In the rows, 128 means zero.
Where one turn sends some rows of the set: a few examples, then the rows asked:
Zosa: [123 105 123 121 175 140 133 127 112 106 130 129 140 128]
dusa: [ 92 122 143 119 161 139 115 104 151 154 122 136 155 120]
zel: [113 106 122 101 172 165  99 123 131 118 125 139 143 132]
netu: [109  99 151 119 149 135 146 125 135 124 103 149 134 134]
samov: [111 132 111 115 153 154 130 141 152 116 105 126 134 108]
malir: [ 91 113 134 117 163 129  96 132 133 152 147 146 133 136]
Rab: [ 93 116 160 121 160 148 120 132 165 153 126 122 146 110]
Temor: [109 122 145 109 149 126 132 132 171 133 128 125 147 108]
Laf: [114 111 136 119 157 143 109 136 139  94 104 124 131 130]
mipo: [128 101 139  95 160 148 146 122 136 135 133 153 130 133]
Boda: [ 95 117 125 127 167 128 110 127 122 150 157 134 121 128]
fisin: [109 141 133 117 141 128 136 107 131 138 143 131 141 112]
tusi: [104 109 151 114 159 175  94 144 134 116 120 123 126 126]
lovo: [ 98 110 134 127 152 113 117 145 138 131 142 122 110 108]
mirod: [109 135 150 120 140 137 140 135 147 136 148 116 131 101]
tarob: [ 86 123 133 145 150 172 129 136 144 130 110 128 117 122]
tizug: [111 122 144 102 137 154 121 121 139 127 115 159 128 145]
nifi: [101 101 126 138 171 163 154 137 141 138 127 122 120 111]
dat: [117 114 164 114 171 161 133 127 112 153 121 138 134 129]
sen: [115 115 165  99 154 167 125 154 138 141 115 139 139 124]
rubus: [ 83 109 133 123 157 133  94 148 150 144 136 136 129 123]
Nupas: [113 107 152 135 162 150 129 146 117 105 124 113 124 121]
Dek: [ 91 133 149 128 153 150 124 107 127 158 141 128 140 112]
Pavi: [107 113 133 121 157 111 120 129 122 137 153 132 114 121]
girib: [ 92 103 140 116 147 115 104 150 149 132 129 134 123 116]
pileb: [113 103 137 117 177 172 119 135 108 128 146 126 136 124]
papan: [119 123 164 111 141 153 138 138 113 129 114 132 120 112]
kez: [113 131 109 130 171 147 139 114 125 128 109 125 129 113]
gapo: [104 126 120 121 160 184 130 133 147 140 142 130 114 122]
nizuf: [109 124 111 118 184 162 124 128 151 140 111 134 148 126]

malir goes to rubus
Temor goes to mirod
tusi goes to Laf
Where do these go?
kez goes to dat
tizug goes to tarob

Where one turn sends some rows of the set: a few examples, then the rows asked:
Lopu: [122 124 154 127 134 151 100 128 121 152 117 123]
kuvi: [145 112 128 107 122 147 124 164 111 128 105 121]
Bulot: [114 115 125  96 124 136 121 161 121 126 119 130]
Rerug: [126 133 144 122 111 118 143 132 148 119 136 118]
por: [144 141 111 145 107 136 139 138 118 126 115 131]
nepel: [151 116 140 129 115 142 103 144 141 143 104 121]
Sisap: [103 118 123 142 133 120 130 144 137 119 116 110]
sopa: [127 110 121 101 111 160 126 143 119 117 119 139]
taz: [129 105 126 101 112 157 112 139 131 120 138 119]
bakun: [123 113 133  93 131 136 115 153 112 122 115 128]
kodam: [124 118 140 116 140 164 118 106 120 129 125 111]
nezez: [110 106 123 141 137 127 132 149 133 109 134 113]
vibun: [142 117 133 113 137 140 125 142 117 115  85 125]
nul: [140 128 140 133 135 120 142 122 117 132 153 132]
Petiz: [157 129 154 114 131 137 113 144 119 133 100 118]
tuten: [141 136 149 121 122 142 106 122 143 145 111 113]
ramag: [125 129 135 143 131 128 131 139 111  96 119 146]
mas: [141 133 155 131 140 125 140 115 118 129 144 124]
Bur: [133 109 132 102 112 155 116 129 138 112 142 126]
Gofi: [147 121 136 105 126 140 122 136 126 120  86 126]
megif: [120 132 130 127 116 132 151 122 148 123 138 114]
pamaf: [141 134 118 146  98 140 130 132 112 127 129 142]
Zenip: [140 121 119 137 128 135 141 139 100 149 135 109]
gide: [125 131 145 130 127 148 103 135 124 161 121 120]
mot: [160 123 143 131 113 143 107 140 138 132 105 128]
Negeb: [123 111 132 146 134 128 146 149 137 106 132 112]
dop: [151 124 115 153 135 129 129 130 113 131 140 115]
binab: [128 116 131 154 133 133 121 127 114  98 114 137]
buti: [116 115 136 124 133 151  99 118 141 141 127 112]
Bet: [113 105 133 110 130 159 110 119 124 117 130 136]
mokes: [133 149 113 153 120 132 136 134 115 120 117 124]
Gase: [123 127 130 128 128 127 164 126 136 127 136 119]
madi: [123 135 139 150 127 125 131 149 120 100 126 135]
mep: [150 121 125 149 136 129 130 141 110 143 136 109]
paz: [125 121 141 112 124 169 117 106 125 127 123 118]
zepo: [149 119 153 124 139 127 145 121 114 119 140 111]

Petiz goes to kuvi
nezez goes to megif
Lopu goes to nepel
Where do these go?
Zenip goes to pamaf
Bur goes to kodam
Negeb goes to Gase

Where one turn sends some rows of the set: a few examples, then the rows asked:
lag: [155 118 134 151 151 165 131 162 113 145  89  82 112 125 130 153 102 135
 132 105 137 122 174]
Nuz: [122 132 170 156 155 176 124 133 109 144  89 108 119 147 125 113 125 127
 139  92 131 117 134]
fovo: [143  98 138 147 151 154 129 145 104 157 136  94 132 120 133 156 104 126
 145 140 144 114 144]
Zumu: [110 141 159 137 152 143 130 139 118 154 110 133 127 125 129 134  85 126
 128 135 145 108 114]
kized: [130 144 138 129 135 155 135 146 125 119  86  96 129 136 131 153 118 128
 145 129 144 118 141]
Tor: [114 154 161 135 151 149 134 137 112 157 108 126 122 125 124 152  87 122
 124 126 154 119 116]
luped: [156 114 141 152 165 166 135 149 103 144  89  96 113 128 148 139 104 127
 133 103 129 126 173]
doda: [126 117 140 137 168 114 122 141  98 138 118 107 123 133 111 148 111 139
  98  94 160 108 130]
gul: [143  95 139 140 151 147 131 139 113 158 133 101 129 119 124 143  96 130
 133 143 145  95 132]
durep: [139 103 133 139 151 144 129 148 118 151 127  99 133 120 139 145 100 134
 147 149 142 106 141]
rilof: [153 116 142 163 169 175 134 162 112 147  86  86 105 129 127 145  92 136
 141 107 130 130 159]
ripeg: [129 125 145 150 169 113 126 127  90 143 124 104 114 139 112 155 112 135
 102  98 151 116 134]
zov: [144 103 127 135 161 154 131 138 108 151 129  94 132 130 139 130 105 134
 137 146 155 103 137]
Ludir: [119 140 162 146 161 155 144 141 117 149 106 127 120 131 116 142  75 129
 123 139 152 103 120]
dezep: [128 106 148 146 153 137 111 146  98 128 110  95 108 128 118 146 116 161
 103  81 132 120 143]
vom: [135 112 125 173 159 161  92 156  99 172 117 115 114 131 128 137  94 123
 139 121 147 127 124]
Gubo: [140 137 138 142 142 165 139 144 121 114  76 101 117 145 115 156 109 127
 144 132 147 113 135]
Nuv: [140 104 127 147 154 135 141 149 129 152 128 102 121 129 125 145  97 118
 126 149 145 107 143]
loluf: [127 113 141 151 153 131 116 124  91 130 130  93 114 138 119 162 120 151
 102 108 133 117 133]
rodem: [123 136 165 152 152 180 126 148 107 145  88  91 121 143 106 122 119 124
 134  83 139 122 138]
Rafe: [145  96 138 146 155 162 139 144 114 142 124  92 126 127 123 146  95 138
 145 151 142 104 135]
mudof: [114 147 158 133 159 152 133 135 117 160 109 124 117 131 133 123  84 142
 118 129 157 105 122]
keb: [144 110 131 165 150 162 133 168 119 135  95  88 109 140 123 138 111 119
 132 110 133 129 174]
forag: [138 136 135 129 128 155 132 135 126 121  89  99 124 136 120 161 116 128
 132 133 147 102 132]
dagi: [133 113 133 182 169 173 102 153 108 162 107 118 113 139 123 132  83 129
 128 130 137 115 118]
Logor: [126 106 136 176 165 153 112 161 113 167 116 118 105 139 113 109  92 115
 127 114 141 123 131]
mugo: [127 117 146 147 150 135 116 139  88 131 119  90  96 135 113 144 111 166
 111  91 139 128 145]
rup: [130 124 131 149 166 126 105 130  90 143 119  97 100 136 115 148 106 150
 102  95 142 131 119]
dovin: [127 146 147 137 125 163 128 139 113 120  89 107 123 139 123 164 120 122
 141 124 145 121 134]
Lafu: [113 143 173 148 148 170 125 143 105 152  97 105 118 139 108 127 117 124
 149  91 146 129 124]
rekek: [127 123 142 155 146 121 120 136  88 122 113 107 106 145 113 158 118 148
 108 101 150 114 154]
vod: [114 136 160 157 149 175 127 154 120 140  91 100 103 143 109 115 108 124
 124  93 126 137 133]
kek: [111 135 149 142 151 148 130 138 131 154 116 121 111 132 115 128  87 123
 113 134 138 117 102]
dil: [148 114 140 160 151 166 121 166 100 155 100  96 106 122 135 152  96 134
 145 105 137 136 170]
ruro: [128 121 140 151 159 122 113 137  86 135 115 100 101 147 101 135 119 145
 120  87 159 123 134]
mana: [116 141 160 142 154 151 127 138 111 160 108 132 117 124 117 132  76 125
 112 120 148 106 112]
pofun: [122 134 169 165 168 178 131 145 112 148  89 103 120 150 104 122 111 121
 143  99 141 119 123]
Sol: [131 106 134 137 158 131 114 136  99 126 122  92 123 128 121 158 118 149
  95 100 136 115 126]
dal: [125 114 132 143 162 129 101 145 101 142 116 101 108 128 117 142 105 159
  96  90 146 120 119]
nevam: [128 134 141 132 133 158 147 141 136 119  99  88 119 138 120 153 117 126
 124 132 131 120 139]
Mupiv: [140 143 130 126 142 162 134 131 114 116  83 102 124 141 138 148 115 123
 128 130 145 116 134]
zem: [131 115 141 146 152 122 120 144  96 117 104 109 119 138 116 158 121 139
 100  89 147 109 149]
Pom: [132 115 132 176 161 164  94 149 107 167 103 125 109 141 140 116  96 136
 129 118 143 111 134]
Kasu: [134 112 130 177 160 171  92 157  98 165 105 116 113 137 119 121  93 121
 123 106 140 118 127]
sepon: [145 120 134 155 160 167 124 168 109 145  90  86 119 128 139 140 105 129
 145 105 131 136 169]
Pizi: [126 113 135 173 165 160  97 157 102 168 112 124 121 130 134 119  90 121
 134 119 133 122 125]
pufi: [122 113 145 151 158 123 108 148  97 134 107 110 111 141 105 134 121 147
 110  79 157 110 135]
kube: [113 142 164 155 158 173 121 152 106 146  89 107 125 141 119 116 114 118
 141  91 133 131 130]

dil goes to dovin
zov goes to mudof
pofun goes to rilof
Where do these go?
Nuv goes to kek
dal goes to pufi
mana goes to Kasu
kube goes to sepon
ruro goes to mugo

Where one turn sends some rows of the set: a few examples, then the rows asked:
bonu: [ 82 143 109 126 128 107 149 101 129 129 126 115 122 132 140 173 124]
furol: [117 139 121 124 156 133 140 118 152 100 121 131 133 159 117 163 112]
zefo: [ 95 128 130  96 127  92 115 104 152 112 120 102 135 162 143 168 121]
napiv: [111 135 121 108 148  94 120 109 154 123 124 146 145 141 153 129 124]
zunos: [123 145 122 114 139 100 136 101 159 128 117 146 139 143 146 120 134]
nutuz: [111 152 119  99 114 107 144 127 140 142 121 141 119 167 121 182 103]
Kuloz: [118 142 125 111 143  92 133 114 147 124 117 146 144 141 157 124 130]
mak: [135 150 139 105 130 107 117  94 133 146 140 115 156 152 139 160 139]
betum: [134 140 120 130 119 123 121 108 144 125 111 139 129 138 135 183 155]
Konug: [132 161 118  92 145 120 144 125 133 130 139 110 144 146 111 164 138]
pabe: [140 141 124 125 117 136 119 109 138 118 113 136 131 149 124 175 146]
Dolon: [ 97 175 124 125 141 101 138 111 139 119 136 112 107 165 148 157 124]
zoged: [125 157 116 114 151 101 137 145 138 128 117 104 145 130 123 156 123]
tiz: [132 137 132 128 131 128 121 107 142 105 113 140 131 144 137 177 151]
menat: [114 143 120  86 121  99 149 129 155 135 135 131 116 163 124 177 105]
nebil: [ 92 135 114  96 130 104 134 104 133 153 125 134 152 150 118 173 133]
Kared: [146 134 127 122 118 122 127 108 140 124 115 139 133 147 132 188 146]
nazo: [119 144 115  91 119  95 143 125 143 137 118 140 106 169 134 166 101]
sabo: [125 116 118 123 167 114 142 108 140 125 133 142 133 161 128 165 119]
dudaz: [123 165 139 139 136 101 127 116 142 142 138 108 157 153 130 153 127]
dapur: [100 158 107 138 140 124 129 111 136 128 121 131 131 126 151 162 105]
sog: [126 146 117  94 122 104 150 135 149 137 122 133 113 170 130 175 101]
pera: [141 164 120 113 143  99 124 134 125 137 116 101 129 149 153 149 133]
zizef: [109 134 111 102 126 111 127 143 151 120 117 113 123 126 159 155 135]
petif: [113 139 129  95 139  98 134 116 153 135 125 136 137 141 150 119 128]
Vedar: [125 144 135 108 137 117 109 112 123 144 135  98 120 162 152 173 128]
Fop: [121 183 127 128 142 104 139 111 151 124 134 129 130 158 131 146 102]
fal: [123 149 129 125 132 120 133  92 142 113 121  98 120 182 133 154 126]
Sabu: [102 141  93 106 127  95 121 118 136 143 116 137 131 158 125 169 155]
vona: [107 153 130 135 131  86 144  95 128 155 127 115 128 145 139 171 119]
zivuz: [118 155 127 110 118 103 114 112 134 117 131 113  99 152 161 178 124]
Tunup: [112 144 126  89 120  99 152 119 150 144 122 134 109 164 129 176 105]
salu: [115 133 123 106 144  94 132 100 151 128 124 143 139 153 145 120 130]
navu: [111 129 119  99 145 128 121 100 139 118 112  97 144 172 134 161 124]
nen: [133 146 112 123 121 139 119 110 143 120 122 140 133 142 130 183 148]
Pevu: [121 131 108 119 122 116 140 139 179 130 120 113 124 148 148 154 124]

pera goes to fal
petif goes to tiz
zefo goes to dapur
Where do these go?
sabo goes to Sabu
napiv goes to nen
dudaz goes to Vedar
Fop goes to mak
sog goes to salu
Kuloz goes to pabe
navu goes to bonu
nebil goes to zizef
zunos goes to Kared

Where one turn sends some rows of the set: a few examples, then the rows asked:
Gobu: [106 142 152 116 142  97 116 150 144 135 103 114 137 120 133 143 129 107
 121 138 107 120 116 116]
Siv: [147 113 130 104 151 132 127 128 147 132 132 123 112 101 120 140 127 152
 121 132 114 111 138 117]
neb: [145 143 130 135 118  99 131 127 131 134 150 142 145 145 121 138 123 110
 126 136 147 108 125 123]
zudu: [144 140 125 140 129  97 120 131 133 140 144 147 147 139 122 144 117 107
 126 131 146 103 121 124]
kamer: [110 145 154 107 136 103 130 146 143 126 116 106 133 130 125 138 138 107
 119 139 106 133 123 111]
Zibu: [123 119 149  99 115 127 125 131 169 139 146 122 153 119 118 121 120 129
 115 122 129 134 146 146]
Didet: [111 138 132 122 104 158 103 138 119 141 118 132 124 139 141 132 137 130
 125 130 135 128 121 142]
gage: [127 134 137 132 127 122 125  95 148 124 133 122 121 125 102 136 136 140
 149 138 121 120  99 141]
fani: [130 135 155 127 139 134 128  87 144 133 107 121 127 136 108 131 117 129
 136 131 124 118  94 138]
pepi: [128 113 148 131 148 136 113 141 142 151 122 126 112 131 159 120 108 127
 142 105 124  95 119 135]
Lov: [149 138 128 139 141 104 114 129 136 145 136 142 150 138 122 144 116 102
 116 124 144 102 120 120]
baf: [118 118 155 107 126 125 115 132 165 153 121 133 160 116 129 124  98 124
 114 118 134 121 136 150]
tid: [110 137 119 119 134 155 102 144 119 142 126 137 119 140 130 143 127 120
 123 111 128 143 124 140]
ful: [124 117 155 102 119 131 116 129 170 148 130 122 159 116 124 120 114 126
 110 120 131 124 141 146]
sukil: [154 141 140 128 130 115 129 119 135 139 141 128 149 152 118 133 126 101
 109 127 144 110 127 113]
Vib: [111 135 114 123 126 152  96 146 123 140 131 134 120 132 130 143 138 127
 126 118 127 138 124 141]
bepi: [112 120 148 107 128 115 121 138 160 148 127 145 156 117 128 130  89 125
 123 117 136 128 136 155]
kivu: [134 124 152 103 135 126 151 125 127 132 108 145 114 120 138 134  91 150
 133 140 129 108 129 127]
Pira: [116 121 141 100 118 117 131 136 163 135 153 132 149 120 117 126 111 129
 124 120 132 141 146 150]
veko: [120 120 138 123 134 123 137 146 134 132 151 133  99 141 151 123 111 133
 158 111 125 117 127 138]
suso: [137 118 150 111 129 126 133 125 136 136 106 138 119 106 141 132 105 155
 130 147 127  92 127 127]
Temi: [130 135 149 129 125 130 129  88 147 127 119 118 125 132 106 129 132 137
 140 139 123 116  97 139]
Damer: [136 112 152 124 144 147 114 134 148 147 128 110 112 135 154 113 125 127
 133 106 120  98 124 127]
gona: [154 139 135 133 141 114 119 123 137 146 134 132 150 144 119 139 121  98
 109 122 143 105 124 115]
tagi: [119 117 141 131 142 124 124 146 135 143 134 138 105 134 158 125 101 131
 155 108 126 104 120 140]
togir: [136 123 144  96 151 128 156 126 128 127 123 141 107 125 126 138  94 144
 130 130 123 125 136 122]
kur: [105 147 152 107 130  96 135 148 139 122 119 113 130 131 128 139 133 110
 127 142 109 135 123 116]
Misiv: [101 147 149 113 131  90 131 152 137 125 114 121 132 127 132 144 126 112
 132 143 111 130 119 119]
Zila: [112 136 121 124 110 153  96 143 125 140 129 131 122 131 135 137 144 132
 127 127 130 130 122 142]
Nebop: [144 113 139 112 136 130 121 127 146 136 118 127 119  95 132 136 124 156
 124 142 120  93 131 122]
naf: [143 118 132  96 158 131 144 128 138 127 135 130 107 115 117 141 112 144
 124 126 116 127 140 118]
falos: [129 119 142 117 130 135 139 139 140 129 157 118 100 144 145 116 128 133
 149 111 121 120 133 130]
lari: [150 144 138 129 118 108 135 122 133 133 148 133 146 152 118 133 128 107
 118 134 146 112 127 117]
Beno: [110 122 141 104 124 112 130 139 158 140 143 144 150 119 122 131  95 128
 128 118 134 138 142 155]
bipes: [109 140 130 116 128 160 109 139 114 143 116 137 122 148 135 137 120 119
 121 115 133 142 122 140]
zom: [124 132 128 134 144 116 123 101 147 126 134 130 119 123  98 144 125 136
 151 129 119 125  98 143]
nalup: [110 140 137 118 113 161 108 136 116 143 112 134 124 147 141 131 126 124
 123 123 135 134 120 141]
puna: [124 133 133 132 158 120 123 100 143 131 122 133 120 128 100 146 111 129
 146 121 120 127  96 142]
nirib: [101 144 150 118 136  91 121 152 141 131 106 121 135 121 134 145 123 110
 129 141 110 123 116 119]
muver: [111 143 154 110 141 103 120 147 145 131 107 106 137 124 129 140 136 106
 116 137 106 125 120 111]
mok: [137 115 149 117 136 146 128 133 148 136 146 105 106 141 146 111 136 130
 136 109 119 112 131 125]
siz: [126 134 146 129 155 129 126  93 142 135 109 129 125 134 106 139 107 124
 139 122 123 123  93 139]

lari goes to neb
Zila goes to Vib
Where do these go?
bepi goes to baf
kur goes to Misiv
naf goes to togir
siz goes to fani
tagi goes to pepi

